In the data rows, the value 128 means zero.
Some points, one per row:
[107 165 130 155  79  99  98 116 126  84  92 143 104 167  91 178 101 118  82 100  99  81 136 176]
[121  86 146 114  83 127 165 126 104 161 111 149 127  91  96 160  87 156 115  75  95 147  96 153]
[168  92 123 118  86 144 151 152  96 149  93 115 150 115 138 165 117  88 166 115 140 129  98 110]
[111 156  88 161 165  99 168 136  81 155 172  96 165 150  73 163 141 106 151 151  73 164 153  97]
[171  95 111 132  96 148 167 157  78 151  89 119 147 141 113 180 124  90 175 126 115 149  97 122]
[149 142 117 153 140 154  87 110 135 130 171 148 156 130 113 123 140 158  87 135 133 159 178 133]
[125  84 132 147 150 150 170  98 172 120 103 169 135 132 171 177 128 146 162  76 182  93 114 164]
[185 141  99 162 106 159  85 138 114 174 184 145 181  97  77 111 122 179 107 146  99 171 173 131]
[169 175  93 178 104 103 104 144 116 156 166 106 176 132  87 145 142 110 122 160  99 178 181  95]
[160  94 136 120 102 138 148 130 127 153 102 103 149  98 160 123 120  92 162 150 157 157 101 100]
[170 141  72  93 148 152  98 187  80 149 175 149  83 130  72 102 167 175  90 164  68 116 168 176]
[128 135 141 124 117  94 126 133 148 109 110  92 145 164 147 125  91  81 114 183 153 118  95  94]
[105 146 147 103  83  71 124 107 106 101  83  81 109 100 102 111  79  84 118  88 104  93  79  80]
[151 160 147 121 154  82 109 147 157  97 154  77 146 156 142  95 151  75 116 181 152 115 169  87]
[111  86 148 102  85 130 163 137  96 161 118 157 117  93  88 159  87 167 103  72  87 142  98 163]
[180 175  83 182  74 135 105 159  82 174 138 141 157 110  70 167 149 139 166  85  79 161 154 122]
[159 177 104 167 115 123  80 122 146 109 172 108 177 162 113 144 113 107  81 165 159 140 185  84]
[ 98 127 150  96 168  83 165 129 163  86 133  69 113 159 170 120 137  85 134 123 157  79 116  95]
[146 171  78 172  78 120 123 151  79 181 141 101 178 104  69 159 115 122 158 115  71 178 136  98]
[136  96 123 152 147 153 166  98 156 128 101 168 136 124 154 177 124 149 161  75 164 106 111 161]
[180  88 125 123  85  95 167 119 114 172  76  90 148  86 125 133  87  94 173 116 103 173  86 101]
[ 88  95 151 117 169 161 145  93 163  95 133 169 123 141 157 134 112 166  90  97 173  94 154 163]
[115 111 143 122 157 136 119 125 153 109 165 129 141 131 156 111 151 113 139 125 167 106 145 106]
[132 158 123 154 175 120  92 107 164  76 160 110 146 190 163 130 149  84 104 154 173  95 175  98]
[ 96 129 141 121 156 113 106 146 164  96 181 108 155 164 154 101 123 113  97 169 159 117 170 104]
[186 182  85 170  90  80  90 167 108 154 163  84 158 119  86 123 157  90 158 132  97 143 144  69]
[151 182  88 178 104 158  68 129 106 121 182 173 150 122  75 144 143 177  83  93 104 130 177 160]
[180 139  95 170 162 153 111 141 124 161 154 137 132 170 130 161 164 128 156 172 122 158 152 152]
[ 92  89 134 113 166 175 173  95 134 132 104 178  94 109 172 152 153 162 162  81 149  90  99 180]
[ 95  91 162  94 164 121 155 128 145  95  93 118 101 164 166 121 108 104 129 152 161 119  99 106]
[148 147 115 141 124 123 166  71  79 147  74 119  99  76 109 160 138  86 179  92  90 126  86 122]
[ 81 113 136 116 153 161 156 112 112 120 107 150  88 113 154 130 160 132 159  99 143  83 102 155]
[ 84 112 156 109 128 128 158 119 117  99  74 157  76 134 135 163 147 111 146  91 126  81  97 173]
[111 111 147 102 132 117 153 141 122 116  92 134  95 127 134 137 135 113 157  90 134  91  90 137]
[187 108 130 104 122 102 141 170 141 163 131  73 149 113 156  95 140  80 162 167 145 168 103  66]
[ 83 110 162 105 174 117 157  96 162  78 126 115 107 146 178 129 153  78 137 112 177  81 130 121]
12 more points follow, each with its number after it:
[129 133 163 100 139  92  95 116 159 103 147 117 100 108 153 103 141 125  98 101 155 104 146 116] 0
[160  85 119 152 116  74 153 126  84 175  90  90 180 114  74 172  77  97 167 107  81 177  87  83] 1
[179 179 110 142  98  84  71 165 128 127 170  80 168 153  82 102 107 100  79 181 101 175 180  81] 2
[ 83 172 138 139 163 127  83 104 158  99 166 162 100 145 112  83 151 176  72 154 118 123 179 165] 3
[131 131 107 159 104 169 109 118  98 150 123 176 131 114  88 148 113 180 113  96 106 150 147 165] 4
[183 138  77 175 108 177 147  82  82 175 107 176 167  86  76 176 102 174 149  83  79 179 118 178] 5
[ 91 111 135 100  91 136 154 155  94 166  97 149  91  83  84 114 119 187 144  96  67 144  89 173] 6
[ 83  85 160  81 162 142 174 108 125 118  85 155  89 137 153 139 109 151 128 121 122 112  84 171] 7
[166  95 110 135 100 148 166 151  92 149  89 126 143 139 121 178 123 101 175 120 121 141  95 129] 8
[153  78 150  99 101 103 172 146 152 172  82  97 124  93 163 116 132  91 169 150 128 158  93 110] 9
[ 86 120 165 161  76  86 167  90 154 142  98  95 164  88 166 121 103 100 159  85 156 128  98  95] 10
[ 89 120 156  92 172  86 161 109 163  82 110  85  99 163 185 127 127  86 132 129 173  82  94  94] 11
Which two of these numbered points are nearest to each point below, looking only along the 2 directions in which the first points spread most? Their numbers follow each, nearest first.
[134  87 113 123  77 180 159 125  87 178  83 177 111  77 111 169 114 187 161  79  82 153  77 176] > 6 5
[148 124 100 141  92 175 113 131  97 178 125 178 137  95  94 137 115 177 135 121 100 176 126 167] > 1 4
[142 159 142 113 142 108  88 147 110 109 158  85 126 153 112  97 145  84 102 168 125 124 162  85] > 3 0
[139 151 138 101  72  75 125 164 112 141  79  87 119 149  99 124  73 123 101 165  76 157  79 126] > 4 8
[188 180 113 150 105  71  79 161 132 141 184  78 181 155  75 108  90 112  85 170  99 176 178  68] > 2 3
[166 172 103 148 145  80 172  87  79 130 104  83 128 105  87 156 134  76 166 103  76 129 106  86] > 4 8
[ 77  86 164  91 149 164 168  98 130 116  81 177  91 132 156 151  97 176 113  99 130 111 105 175] > 7 10
[ 90  85 157  96 121 175 142 114 133 116  80 178  77 102 160 119 135 158 143  85 147  95  93 179] > 7 10
[116 131 126 148 140 159  72 138 152 104 163 152 134 170 134 127 145 151  88 155 155 112 167 152] > 3 0
[156 132 126 135 141 124 111 123 143 129 175 109 165 108 140  96 140 104 146 128 171 130 156  65] > 3 0
[ 93  93 136 111 159 165 170 102 131 127 100 173  93 113 164 151 150 154 160  80 145  87  97 175] > 7 10
[156  91 134 101 104 139 149 158 115 147  98 109 121 107 155 125 125 101 169 118 140 137  80 102] > 9 10
[ 88 103 133 126 149 177 153 105 103 116  89 171  76 120 156 149 164 135 166  83 146  85  90 175] > 7 10
[144 128 141 109 104  99 161  94  80 140 104  92 118  90  90 159  87  98 124  78  81 121  93  93] > 8 4
[ 91  89 147 122 165 171 123 116 163 114 175 166 138 112 165 105 162 156 138 109 180 107 160 132] > 0 11
[104 115 130 107  97 133 157 143  92 165  95 144  93  83  87 124 118 171 149  94  73 142  88 162] > 6 8
[168  85 131  96 111 119 171 170 132 173 111  66 156 105 164 107 117  87 176 163 143 173  81  81] > 9 10
[ 92  77 158  91 117 181 149 116 132 125  75 179  76  92 165 112 136 163 155  86 146  96  84 181] > 7 10
[191 167  80 177 125 170 131  93  80 169 107 175 137  85  68 172 110 172 156  71  79 166 105 156] > 5 1
[121  99 152 104 159 117 158 134 144 136 130  96 152 148 150 125 101 100 126 148 163 139 116  81] > 0 3
[ 93  94 157  95 116 170 137 115 140 119  85 172  78 101 162 107 134 161 142 102 143  96  90 179] > 7 10
[ 79 101 129 117 149 177 170 109 101 128  93 165  80 102 153 140 162 143 174  80 138  83  87 170] > 7 10
[116  79 140 113  96 177 164 132  90 176  71 177  85  77 118 151 155 168 177  89  80 139  88 176] > 6 8
[ 84 143 141 138 133 120 121 106 137  76  90 165  81 173 107 170 110 149  78  95 105  84 137 183] > 10 9
[ 89  89 181  84 174 131 137  94 176  76 130 127 110 142 175  91 119 119  87 162 179  93 130 137] > 11 0
[130 130  75 173  80 152 135  90  77 170 152 107 156  84  84 178 138 117 156  78  80 179 136 110] > 1 4
[ 85  88 168 122 151 171 177  89 121 124  80 181 101 132 149 167 115 164 130 101 135 122 121 181] > 7 10
[ 80 159 144 131 150 105 121  91 157  97 123 141  97 154 122 116 107 157  79 140 109 110 129 157] > 0 10
[ 72  86 162  89 164 168 169 106 142 111  99 167 105 145 147 140  89 177  94 111 141 115 127 178] > 7 10
[122 169 130 147 156 148  73 164 157  97 171 141 122 171 134  92 170 158 105 172 141 126 172 131] > 3 0
[101  80 159  94 141 134 169 129 125 132  75 143  84 114 148 129 133 133 166 102 115 110  80 165] > 7 10
[103 115 150 104  98 105 155 150 120 129  83 118 101 116 123 115 106 121 136 152  90 140  84 160] > 9 10
[177 160  84 174 119 147 126 107  89 160 102 142 147  98  75 168 107 128 155  85  93 162 105 115] > 1 4
[113 116 132 116 153 141 154 109 123 124 128 142 112 122 148 140 150 118 149  95 157  97 131 117] > 10 9
[116 184 106 138 142 119  84 127 123  87 172 134 139 168  98 138 121 145  70 134 119 108 178 123] > 3 0
[ 96 157 107 155 158 134 104 143 162  98 168 143 151 157 166  93 152 167 100 172 162 153 154 155] > 3 0
[170 176  91 127 150  75  92 169 129 143 182  70 156 173  75 118 140 100 109 180  76 159 179  87] > 2 3
[104 113 149 107 110 112 149 144 127 125 100 121 109 118 130 114 116 119 138 146 105 132  96 150] > 9 10
[ 98 155 139 125 136  78 135 133 152  82 111  88 116 178 140 130  93  87 103 151 143  86  98 101] > 0 3
[101  87 180  79 169  94 137 106 179  83 111 102  91 155 171  85  98 104  91 154 178  88  97  89] > 11 0
[ 93  98 162 127 108  90 168 106 154 100 107  96 153 104 155 123  83  93 140  95 168  97  91  90] > 10 7
[150  90 146  93 153 110 157 150 152 149 122  86 123 119 171  90 152  86 163 164 151 150 100  88] > 0 3
[ 71  86 130 114 106 163 169 111 141 118 103 168 114  87 155 140 112 163 138  84 161 112  84 160] > 7 10
[ 83  78 180  87 149 131 148 153 171 109 108 117 102 167 182 127 145 111 138 158 175 105 134 121] > 11 0
[175  87 125 113  79 145 149 157  92 151  83 111 149 114 135 167 107  87 171 121 133 133  84 117] > 8 9
[ 89 105 171  90 173  86 149 106 171  79 111  92 103 160 169  97 101  92 108 158 172  98 104  75] > 11 0
[180 157  79 178 126 159 137  98  78 173  91 154 143  85  68 176 108 137 171  71  80 169  91 122] > 5 1
[ 85 102 161  88 167 128 139 103 163  85 132 129 107 144 179 104 118 121  99 146 173  89 114 133] > 11 0
[183 128  84 159  92 151 144 105  91 170 104 157 132  83  90 164 128 154 171  82  84 164  93 147] > 5 1
[ 99  98 125 155 167 151 131  94 178  85 175 175 153 140 173 157 155 151 121  78 174  85 180 164] > 0 11
[176 172 101 170  96 124  70 139 131 137 178 124 180 128  84 128 107 153  78 133 115 175 178 105] > 2 3
[130  84 161 107 137 125 172 128 144 140  80 112 123 134 169 138 106 101 161 134 167 132  86 104] > 10 7
[ 94  78 154 108 173 171 156 101 145 117 132 168 132 133 150 126 110 171 102 118 168 120 143 156] > 10 7
[171 139  95 153  96 131 137 148  85 168  86 133 127 129  90 162 109 139 141 127  92 164 107 134] > 1 4
[125  90 114 115 112 175 162 131 102 182  81 176  86  81 148 149 159 175 167  83  90 146  91 175] > 6 8
[106 151 144 142 159  96 125 101 158  80 144 122 116 160 144 139 135  90 110  96 177  78 155  92] > 0 3
[182 117  82 160  97 166 157  93  86 176  95 172 132  80  87 178 121 169 172  73  81 174  91 162] > 5 6
[ 70  86 162  96 170 169 178 104 137 114 107 167 107 147 142 147  91 177  92 113 138 124 135 179] > 7 10
[164 100 120 108  81 146 129 172  90 170  81 128 114 114 112 130 110 155 159 149  75 180  82 166] > 1 4
[115  94 154  99 172 128 152 128 155 113 145 106 138 136 171  96 125  99 140 154 180 127 117  78] > 0 11
[ 86  92 169  80 178 157 133 114 173  85 156 148 106 134 168  91 136 162  93 127 165  86 154 164] > 11 0
[132 104 112 144 126 140 149 120 161 134 101 156 120 133 159 154 125 148 157 101 156 103  99 157] > 10 9
[ 82  96 140 120 157 176 110 104 169 104 175 172 136 116 177 117 158 164 123 113 179 105 166 160] > 0 11
[136 104  89 168 146 160 164 139  96 171 117 102 178 138  99 180 110 103 172 140  98 182 110 110] > 4 1
[176 162  80 158 145  98 117 163  89 159 179  97 162 142  76 134 158 105 147 155  88 155 161  85] > 2 4
[155 146  97 145 137 154 164  82  82 160  86 146 111  81 103 168 124 143 163  84  84 147  82 145] > 6 8
[164  76 150  84 131 103 165 166 149 174  90  82 118 111 169 100 142  85 167 160 141 159  83  92] > 10 9
[ 70  85 170  77 177 112 178 122 161  90 105  98 133 179 163 128  73 105  89 147 167 130 145  94] > 11 0
[179 150  88 168 112 174 144  72  78 171 114 162 152  74  80 170 117 154 147  89  79 173 124 166] > 5 1
[167 133  75 158  97 169 152  74  91 176  99 174 133  79 101 179 106 182 155  80  83 176  87 171] > 5 6
[174 161  94 120 124  94  73 168 140 127 173  81 154 156 104  93 134  91  95 183 119 152 170  81] > 2 3
[120  98 151 102 173 131 147 129 157 116 159 105 146 131 171  89 131 101 140 155 184 129 124  73] > 0 3
[162  78 150  93  89  97 169 158 141 178  76  82 125  90 158 109 125  79 172 161 119 169  85  96] > 9 10
[110  90 146  98 150 142 152 135 121 144  97 141  89 112 153 106 156 135 159 133 109 132  96 165] > 10 9
[ 99 100 143 109 147 164 127 101 137  96 122 167  97 108 158 130 158 134 135  82 159  98 134 145] > 10 7
[153 107 109 127  77 171 124 155  80 173  74 168 102 102  78 150 110 179 142 109  76 167  89 182] > 5 6
[ 98 112 156 102 139 107 161 122 135 104  78 117  82 146 170 139 152  73 175 113 154  79  86 124] > 7 10
[102  76 159  94 136 139 170 130 121 140  71 149  82 105 143 127 134 143 167 101 103 118  80 178] > 7 10
[100  85 145 117 152 173 175  93 105 147  84 178  96  96 138 140 148 162 172  98 106 115  92 177] > 7 6
[110 174 107 174  80 148  79  96 104 101 133 179 118 117  83 157 136 162  91  93  82 123 177 181] > 4 1
[ 89  89 169  88 169 119 139 134 174  87 130 108 118 165 172 105 110 113 103 155 181 100 118 104] > 11 0
